Each path below is one point turned by a fixed rotation once a step. After each direction that follows a path, write how fast that rotation turns it, in degrees each step (0 if it stays still).
Each turn is a multiple of 5 degrees from 10 to 175, or 0.
Each row of a path follows its step; steps can be skipped.
path 1
step 0: [  2.7   8.2  -9.4 -11.8 -41.0  31.4   3.6  20.2 -13.8  12.6  -8.2 -12.4
 -13.1  17.6   1.1  -2.8  -2.3   0.3  -7.8  31.2  -7.1  24.0  10.7   4.3
 -30.7   3.7 -22.6 -14.0 -19.5  30.9 -27.4  11.6  -3.7 -13.4]
step 1: [  3.1  -7.1  -0.1  -6.7   2.8 -24.8  -6.4 -24.1  -6.1  13.0 -20.0 -24.2
  -9.0   8.8  26.8  -4.1  -6.5 -21.9 -43.4 -24.2 -14.6  14.4 -27.8 -10.9
  14.2   6.8  29.7  -4.0   1.8  14.8  17.8   1.4 -18.5  26.5]
step 2: [-25.9  24.4 -15.1  14.6   5.6  20.2   1.0 -11.6 -32.4 -11.7  32.3  -2.9
 -10.9 -14.5  -0.6  18.7   4.5  40.8   8.3 -23.2  -9.1 -14.9 -20.8   6.9
 -10.3 -23.9   5.6   8.4 -14.2 -32.2  -4.3  -2.8  -0.8   4.7]
step 3: [  8.9 -16.8 -24.6  -8.9  32.8  -2.5   6.5  10.2   7.6  20.3  35.8 -10.0
  -0.1  10.3 -45.6  -2.2 -14.1 -40.7   1.3  20.7 -11.7  -7.6  24.6   8.8
  -1.0   7.0  -7.7   2.6  -9.3   0.4  17.9  -2.8  16.4   5.4]
step 4: [ 44.7  -4.1  34.6 -10.3 -12.1 -19.2   1.3  15.1  -5.0 -20.6 -19.4 -21.0
 -11.1 -21.2 -20.5  -3.2 -24.2  34.0   7.0 -14.6   2.7   9.3 -10.4   2.3
   2.9  30.0 -23.3  10.4   0.2  11.8   2.3  14.4  -2.4 -10.1]
step 5: [-10.5  -7.8  -7.6  14.2  -1.3 -10.7 -12.6 -25.1   7.0  -6.6 -19.9 -15.2
  41.1   3.7   8.5  16.9  -1.7   7.0  -6.2  -5.2  35.0 -12.8   8.3  13.4
 -18.5 -28.4  30.8 -32.3 -14.7  20.9   4.0  16.7  15.1 -18.2]
step 6: [ 16.7  -0.4   2.2   3.0   3.6   7.0 -23.2 -23.2   9.9  25.5  13.2  33.6
 -20.8   2.5   2.6 -17.7  37.0  13.6 -12.6   5.0  -5.0 -17.2  -0.6  -0.9
  26.9 -23.1  -3.5  33.2  25.7 -11.4   4.1  20.3  19.5  -6.6]
step 8: [  0.5  11.7  28.6 -21.0   7.9  37.6  21.2  -1.0 -20.6   6.8  -6.4  -7.2
   9.2  10.9  21.8   7.6   7.1 -23.1 -10.5 -13.6   6.7  13.1  15.3  30.6
  -2.5  20.1 -26.1  -9.4  19.1  42.7 -11.4   7.2  -5.8   0.0]
step 9: [  8.0 -25.1 -14.0  -7.3  -8.9 -30.1 -12.7 -13.1 -25.8  -3.7 -10.5 -18.5
 -30.0  19.7  26.7  21.5  30.4   3.6  -5.7  26.1   1.5  -7.1 -36.0 -14.8
  -7.6  -5.4   9.1  -5.4 -14.2   6.6 -12.9 -12.5 -23.7  -2.5]
[ -8.6   3.5   7.7  -1.2  -1.8 -13.6  -1.7   0.7  -3.2  -2.5   8.3   2.3
  -2.0  -3.4  -6.9   0.0  -3.0   4.8 -12.4   5.6  -4.8   9.9   8.8 -11.0
   5.8  -3.0  -5.1  -7.0   2.9   6.9  -4.3  -3.7   6.7   1.0] -> 110
[ -9.6  -4.6  12.1  -4.0   1.3  -0.1   3.7   3.0   6.6  -1.1   2.0  -5.4
   6.8   5.1   6.1  -1.5 -15.0  11.5  -4.6  -7.6   4.6   1.6   0.4   9.0
   3.1  -0.9   3.5  -0.2   5.1  -3.8   0.8   2.2 -11.0   8.0] -> 115
[  1.5  -0.7   9.0   5.0  -0.2   5.4   7.1  -0.1  -2.4   4.4  -2.6  -1.9
   9.5  -8.6  -2.9  10.7   3.4   0.6   0.2  -9.5   0.0   8.7   3.4  -7.7
  -6.9  -2.8   0.8  -7.7  -7.5 -16.7  -5.8  -0.1   0.1  -6.5] -> 135
[  1.0   7.3   8.3   1.0  10.9  -1.2   2.5   0.2  -6.2   3.0  -8.9  -0.6
   7.1   2.4  -2.8  -6.4   2.8 -17.3  -5.9  -1.9   4.3   3.4   7.5   0.8
   6.6  -2.4   6.3   4.9  -0.4  -0.7  11.6   2.1   4.2  10.1] -> 160
[  5.0  12.9   5.5  -9.9  -1.2   3.3  -8.2   4.0   4.0  -2.6  -3.5  -1.8
  -2.5   0.9  -1.0   1.8   0.0  -2.1  -0.2  -3.9  -1.8   2.0  -0.3  -1.4
   0.0   8.0   2.2 -17.0  -2.4   8.0  10.8   2.5 -11.7 -10.3] -> 95
[ 5.5 16.5  0.3  6.2 -1.4  6.5 -7.8  4.4 -3.5  0.1  1.4 -8.9 -0.4 -3.1
  1.7  3.8 -1.8  3.8 -1.3  0.9  0.1  7.6  6.0  3.8  2.2 -2.3 -0.5 17.1
 12.1 -0.2 -6.4 -0.5 -3.7 -8.3] -> 175
